arr =
array([[3, 5, 0, 7],
       [5, 8, 1, 8],
       [6, 5, 1, 6],
       [4, 3, 2, 4],
       [5, 3, 1, 7],
       [6, 4, 1, 5],
       [6, 6, 2, 6],
       [5, 5, 2, 6],
       [5, 4, 2, 5],
       [7, 5, 3, 6],
       [5, 6, 1, 6],
       [5, 7, 3, 5],
       [6, 4, 1, 6],
       [6, 3, 2, 7]])
arr[-14,-4] -> 3
arr[3,-3] -> 3
arr[:, -4] -> [3, 5, 6, 4, 5, 6, 6, 5, 5, 7, 5, 5, 6, 6]
arr[10] -> [5, 6, 1, 6]
arr[-5,-3] -> 5
arr[-2,-2] -> 1
arr[-11,-2] -> 2
arr[-9,-4] -> 6
arr[1,-2] -> 1
arr[3,3] -> 4
arr[-13,0] -> 5
arr[:, 2] -> [0, 1, 1, 2, 1, 1, 2, 2, 2, 3, 1, 3, 1, 2]
arr[-6,2] -> 2
arr[4,0] -> 5
arr[-4,1] -> 6
arr[3,-4] -> 4
arr[-12,3] -> 6
arr[8] -> [5, 4, 2, 5]
arr[12,-1] -> 6
arr[:, 3] -> [7, 8, 6, 4, 7, 5, 6, 6, 5, 6, 6, 5, 6, 7]
arr[13,3] -> 7
arr[-2,0] -> 6
arr[-8,2] -> 2
arr[-1,2] -> 2
arr[8,1] -> 4
arr[:, -3] -> [5, 8, 5, 3, 3, 4, 6, 5, 4, 5, 6, 7, 4, 3]
arr[5,2] -> 1
arr[-7,1] -> 5
arr[-14,-2] -> 0
arr[-10] -> [5, 3, 1, 7]

M =
 253.80     6.93    -2.09  -129.95    -2.39  -129.19    37.42   -37.41
  28.45    90.36   200.88   116.90  -173.13   -65.11    12.54    64.52
 215.01  -125.70   -86.50   -19.36  -118.70   -37.79   -45.93   -50.79
 123.47   -73.69   -68.87   -39.90  -129.96    68.58   -49.27   151.83
   9.28   -15.31   -58.91   -84.26  -235.16    -5.66    71.08   100.66
M[0][-8]: 253.80
M[-5][-1]: -37.41
M[2][-8]: 215.01
M[0][5]: -129.19
M[-2][4]: -129.96
M[-4]: [28.45, 90.36, 200.88, 116.90, -173.13, -65.11, 12.54, 64.52]
M[2][6]: -45.93
M[-2][-3]: 68.58
M[2][-7]: -125.70
M[3][7]: 151.83
M[-3][-6]: -86.50
M[3][-2]: -49.27
M[:, -1]: [-37.41, 64.52, -50.79, 151.83, 100.66]
M[-1][-7]: -15.31
M[-4][-3]: -65.11
M[:, 1]: [6.93, 90.36, -125.70, -73.69, -15.31]
M[-3][7]: -50.79
M[2][-5]: -19.36
M[-2]: [123.47, -73.69, -68.87, -39.90, -129.96, 68.58, -49.27, 151.83]
M[3][2]: -68.87
M[:, -2]: [37.42, 12.54, -45.93, -49.27, 71.08]
M[-3]: [215.01, -125.70, -86.50, -19.36, -118.70, -37.79, -45.93, -50.79]
M[4]: [9.28, -15.31, -58.91, -84.26, -235.16, -5.66, 71.08, 100.66]
M[-2][3]: -39.90

X =
[[-3.15  0.73 -4.15 -3.39  1.02  1.76]
 [-3.21 -3.62 -4.73  0.50  0.92  0.77]
 [ 4.99 -2.79  1.72  0.96  0.72 -2.42]
 [ 2.99  3.74  4.49  1.04  0.04 -0.78]
 [ 2.30 -1.87  4.26  2.81 -3.03 -1.30]
 [ 2.38 -0.84  4.77  2.71 -2.54 -1.43]
 [ 2.43  1.11  3.04 -4.24 -3.21 -0.55]
 [-3.98  2.03 -3.34 -2.98  0.13  2.21]
 [-3.19  0.81  1.70 -1.52 -5.04  1.40]]
X[0][0] -> -3.15
X[6][5] -> -0.55
X[7][0] -> -3.98
X[6] -> [2.43, 1.11, 3.04, -4.24, -3.21, -0.55]
X[6][3] -> -4.24
X[4][4] -> -3.03
X[:, 4] -> [1.02, 0.92, 0.72, 0.04, -3.03, -2.54, -3.21, 0.13, -5.04]
X[:, 1] -> [0.73, -3.62, -2.79, 3.74, -1.87, -0.84, 1.11, 2.03, 0.81]
X[8][3] -> -1.52
X[1][1] -> -3.62
X[5][2] -> 4.77
X[1][3] -> 0.50
X[4][2] -> 4.26
X[6][1] -> 1.11
X[0] -> [-3.15, 0.73, -4.15, -3.39, 1.02, 1.76]
X[5][0] -> 2.38
X[5][1] -> -0.84
X[1][2] -> -4.73
X[4][1] -> -1.87
X[3][4] -> 0.04
X[4][0] -> 2.30
X[3][1] -> 3.74
X[4][5] -> -1.30
X[5][3] -> 2.71
X[8][4] -> -5.04
X[2][5] -> -2.42
X[6][0] -> 2.43
X[:, 0] -> [-3.15, -3.21, 4.99, 2.99, 2.30, 2.38, 2.43, -3.98, -3.19]
X[1][0] -> -3.21
X[4][3] -> 2.81
X[2] -> [4.99, -2.79, 1.72, 0.96, 0.72, -2.42]

data =
25	144	134	217
124	219	133	130
180	133	134	147
94	135	137	75
Rows and columns are counted from 0.
row 0 col 0 = 25
row 0 col 2 = 134
row 1 col 2 = 133
row 3 col 3 = 75
row 2 col 2 = 134
row 1 col 1 = 219
